Each named move below is a turn or a mirror, shown by a few rows before and after it. Which moves, in which order, take the first row of each later pair to the second? The first pair is answered.
move E:
[ -4  -4  -2  15   6 -11   5  -1  23   4  15  10  -8   2   3   0  20  -5
   3  -6] -> [  8  -5   2   5   2   1  -8  -9  -2 -10  -6  11   4  13 -24  -9  13  -6
   3   2]
[  0   7  -5   5  -1   3  -1   4  -1  13  11   2  -9 -13   8   0   0   7
   0  -7] -> [  7   8  -3  -4  -5   6  -5   0 -18   4   1   4   3  -8  -5  -8  -1   8
  -3   1]
[ -5  -3   1   2  -1   3  -3   5   0  -9  -6   5  -1 -24   3  -2   5  -3
  -5   6] -> [ -2  -1   1   0   0   4  -8   4  -1  -9  -4   6   2 -15   2  -5   7   1
  -6   6]
move N:
[  7   0  -2   7   1   1  -5  -3   4  12   8 -29  -4  16  19  23 -11 -16
   6 -13] -> [  8   2  -3  -8  -4  17 -22  -1 -18 -19 -16 -10  13  -8 -21   1 -15   5
   4   5]
[  0  -3   7 -15   8  -2   9 -24 -13   3   4  -5   8  26   9  17 -19 -14
   0  -6] -> [-10   7   5 -23   2  13   5  -8  -3 -16 -15  13  20 -13  -9   5 -19  11
   6  10]
[ -1   5   4 -11 -11  -2   0  15   8  -1 -12 -19  18  -2  23  11 -45  -2
  -9 -11] -> [  9   3   7 -12 -14   3  -9   5 -13  -9 -11 -21  22  14   6   7 -47  -7
 -10  -9]
[ 15   8  -2  -7 -10   6 -26  -3 -20  -5 -22  17  -1   1 -19  -8 -16  -8
  -7   2] -> [  2  14  -1   2  -5  -2  -9  15  24  10 -18  15  -8 -13  26   5 -17  -9
  -7  -9]
move L:
[ -9  17   4   0   1   4  -7   4  -7  11   1  -6   8 -15  -1   1  -2   2
   5  -1] -> [ -7  10   1  -2   4   4  -6  -1 -11  10  10  -5   2  -7  -8   0   0   2
   4   1]
[  5  15   1  -1 -11  15   2  13  11   3 -11  -3   7 -29  19  -7 -13   1
   5  10] -> [ -5  -7  -7   6  -3  10  -4   0  -6   5  29  12 -12 -26  -6 -10   7   6
 -11   0]
[  7   2  -1 -11   4  -6  -1   6  11  -6 -21  -6  11   5  -1  15 -13  -6
   2  -1] -> [ -9  -8  -8 -13   9  -2  -3   1  18 -12  -6   6   8 -11 -17   9  -2   5
  -7   0]
[ -9   0   6   7   0   1   4  -4   9  -3  20   4 -17 -12 -14   1  17   1
  -4  -7] -> [ 10   7   8   9  -3  -2  12  -9  -2   8   7 -15 -14  12   3   8   6 -18
   2 -11]
Pairs:
Between the rows of a pair lie 2 to 3 moves.
[ -9   4  -8   8   9  -5  11 -20  10   6  43  -2  -7   5  15   3   7  14
 -13  -7] -> [  2   1  -5   3   6  -7   9 -26  -9   5  29 -13  -2  31   8   0   8  -1
 -11  -8]
E, N, N
[ 12   2  -8 -16 -15   6   3  -8  -9  -2 -13  12  17 -12 -27  -8  23  -4
  13   8] -> [ -1   1 -12 -10 -15  13   6   7   7  -1   0  21   7 -29 -17  -6  27   8
   8   5]
E, N, N
[  0   6 -20  12  18  -8   5  -3  -9   8  37   3 -13   5   3  -5   2  -5
  -5  -9] -> [ -9  12 -23  15  14  -4   8   9  10   8  27   5 -13 -12  11  -1   2   3
   3 -11]
N, N
[  4  -1 -12  -2   1  -6  -5   2 -15  12  41  -1   1   4  15  16  -2  -5
 -11  -9] -> [ -1   5 -12   1  -3  -2   1  12  -6  10  38  -3   1  -6  28  21  -6  -2
  -3 -10]
N, N, L
[ 13  -9   9   3   4   1   9 -16  -8 -12 -35   1  -3  32   2  15   3 -20
   5   3] -> [  5 -13   8   9   9  -5   5 -19  -4  -7 -11   1 -13  36   4  19  12 -21
   3  -3]
L, E, N
[  8   2  -4  -8   1  15 -18  -3 -26  -4   1  16   4  -3 -20  -9   4  10
  16   1] -> [  1  -2  -4   6   8   2  -8  -7 -13  15  29   3 -13  17  12   7   9  -8
  10 -20]
N, N, E
[-10  -3 -10  -3   1   8 -10  -5  -4 -16  14  14  -5 -13 -25 -13   6  18
  -6   1] -> [-9 10 -3  8  1 -9 10 13 31  6  6 -8 -5 -7 32  8 -9  1  5 -6]
N, L, L
[ -8  10  -7  16  11  -4  11  14  12  16  23  15  -3  -2  23   3 -13  11
  -7   2] -> [ 18   8  -1   5   6  -6   3  -3 -26  12  10   7   3  31   1   1 -16  -7
  -4   4]
E, N, N
[ -5 -24   5 -14   7  -3  -9 -16  -8 -21   3   3   5  16 -39  -4  -2  -2
  -6   1] -> [ -2  -9  12  -4   0 -15  13  -1  21   3 -19 -17   3  19  26  17 -17 -21
   5  -5]
N, L, L
[  4  19  -5   2  -9  13   4  17  17   8 -15   7  14 -33  16  13   3  11
   3   2] -> [ 13   4  -9  -1  -6  18 -17 -10 -30   3  11   6  11  -3 -29  -4  12   6
  -3   0]
N, N, L
